The same turns and mirrors carry the whole set onto itself, and each row onto the other rows of its family. Which rows share a family with each named row? Give them in list order.
These 18 rows form 3 families of 6 rows each.
regek: [ 0.93 -1.81 -0.75 -0.51  1.50 -0.06  1.16 -1.09  0.63  2.81 -2.01  1.52
  1.26  0.21 -1.14  0.11 -0.13 -2.05 -1.70  1.84  0.06]
fil: [ 0.63 -0.74  2.17  1.35  0.28 -0.51 -1.49 -0.44  0.10 -0.73 -0.90  1.17
 -1.24 -0.20 -0.35 -0.06 -1.43 -0.09  1.64 -2.67 -0.69]
niri: [ 2.14 -0.77 -2.54 -0.13  0.99  0.46  1.23  0.18  1.76  0.28  0.07 -2.41
  0.53  0.29 -0.45 -1.37  2.34 -2.20  0.55  0.88 -1.22]
vifu: [ 3.67 -0.18  2.14  2.33  0.72  0.55  1.34  0.64  0.42  0.04 -0.40  0.04
 -0.26  0.69  1.62 -1.26  1.77 -1.54  0.04  0.77 -0.80]
lupi: [-0.18 -0.62 -3.30 -1.07  0.74  0.25 -0.61  0.00  1.01  0.72 -0.38 -2.10
  1.42 -0.83 -1.73 -0.40  0.59 -0.86  1.24 -0.13 -0.03]
gumo: [-1.11 -0.47 -1.56  0.13  2.25 -1.22 -0.03 -1.12  0.62 -0.30  0.31 -0.64
 -1.15  1.45  0.31 -0.71  0.93 -1.35  1.35 -2.07 -3.37]
zos: [ 0.39  0.08 -1.54 -0.19  0.99 -0.34 -0.79  0.00  1.09 -2.14  2.11 -1.25
 -2.28  1.79 -0.91 -0.84  0.39 -0.39  1.56 -1.83 -0.93]
Darat: [ 1.15  1.46  2.15  1.94  0.87  0.37 -0.76  1.24 -1.18 -1.16  1.57  0.69
 -0.82  1.60  1.22 -0.40  0.15  0.89  0.53 -0.35  1.11]
rofes: [ 2.28 -0.40 -0.65 -0.29  1.15  0.86  1.23  0.37  0.29  1.41  0.37  0.93
  0.64  1.44 -0.90 -0.23  0.47 -1.07 -2.19  3.14  2.19]
kop: [-0.11 -0.46  1.68  1.90  1.79 -0.66  0.22 -0.63 -0.89  1.91 -2.25  1.12
  1.14 -0.24  1.71 -0.19  0.44 -1.06  0.59 -0.81 -2.23]
peseg: [ 3.17 -1.01  0.34 -0.21  0.36  0.52  0.47  0.01  1.34 -0.80  1.21  1.28
 -2.12  2.04 -1.83 -0.42 -0.56 -1.05 -1.41  1.18  1.83]
Bamil: [ 1.40  0.94 -1.99  0.24  1.40  0.48  0.61  0.99  0.63 -1.18  2.54 -1.99
 -0.70  2.12  0.32 -1.28  2.23 -0.68  0.46  0.75 -0.15]
mif: [-0.05  0.78  0.53  1.07  0.85  0.61 -0.76  1.03 -1.45  1.77 -0.96  0.14
  2.69 -0.85  0.48  0.22  0.05  0.58  0.38  0.83  1.65]
pefe: [-1.32 -0.05  0.50  0.10  2.60 -1.01 -0.22 -1.07 -1.05  0.76  0.63  2.94
 -1.29  2.82 -0.03  0.51 -1.13 -0.13 -1.26 -0.18 -0.23]
Lin: [-1.14 -1.44 -0.47 -0.91  1.49 -0.70 -0.74 -1.44 -0.15  1.82 -1.32  2.37
  0.15  0.45 -1.90  0.84 -2.00 -0.60 -0.80 -0.25  0.41]
Tazot: [-2.39  0.54 -2.80 -0.40  2.39 -0.61 -0.49 -0.27 -0.60  1.11  0.30 -1.09
  1.30  0.73  0.22 -0.17  1.00 -0.32  0.93 -0.51 -1.38]
domuf: [ 1.70 -1.05  1.22  0.50  1.79 -0.68  0.96 -1.11  0.70 -0.51  0.82  2.46
 -2.96  3.15 -0.19 -0.45 -0.30 -1.52 -1.40 -0.04 -0.99]
bubo: [ 3.17 -1.13  1.02  0.91 -0.82  0.98 -0.39  0.60  1.12  0.26 -1.54 -0.45
  0.84 -1.70 -1.15 -0.51 -0.22 -0.87  0.90  0.10  1.29]

Which other rows belong to the same family as niri? lupi, gumo, zos, Bamil, Tazot
Which other rows belong to the same family as Darat? fil, vifu, kop, mif, bubo

